Read these off the row that follows.
1) Which number is the entry just right of the largest entry?
2) Which number is the entry just right of 0.85?
3) Which number is the entry just right of 0.16?
4) Which number is the entry just left of 0.64?
5) Which number is the entry just left of the largest entry?
[-1.17, 1.93, 0.16, 0.85, -5.91, -0.43, -1.04, 0.64, 2.23, 0.20, 0.80, 0.56, 0.03]
1) 0.20
2) -5.91
3) 0.85
4) -1.04
5) 0.64

x = [[-1.368, -0.576, -1.601, -0.701, 0.361, -1.160, -0.497, -0.622, 1.273, -0.666, -0.423, -1.315, -0.676, 1.292, 0.575, -1.013], [-0.551, 1.262, 0.689, 1.224, -1.578, 0.481, -0.654, 0.759, -0.468, 0.864, -0.160, 0.018, -0.529, -1.774, 1.479, 0.201]]
The entry just right of -0.551: 1.262
What is the entry just left of -0.676? -1.315
What is the entry just right of -0.666? -0.423
The entry just right of the largest entry is 0.201
The entry just right of 0.481: -0.654
What is the entry just left of -0.576? -1.368
What is the entry just left of the smallest entry? -0.529
The maximum: 1.479
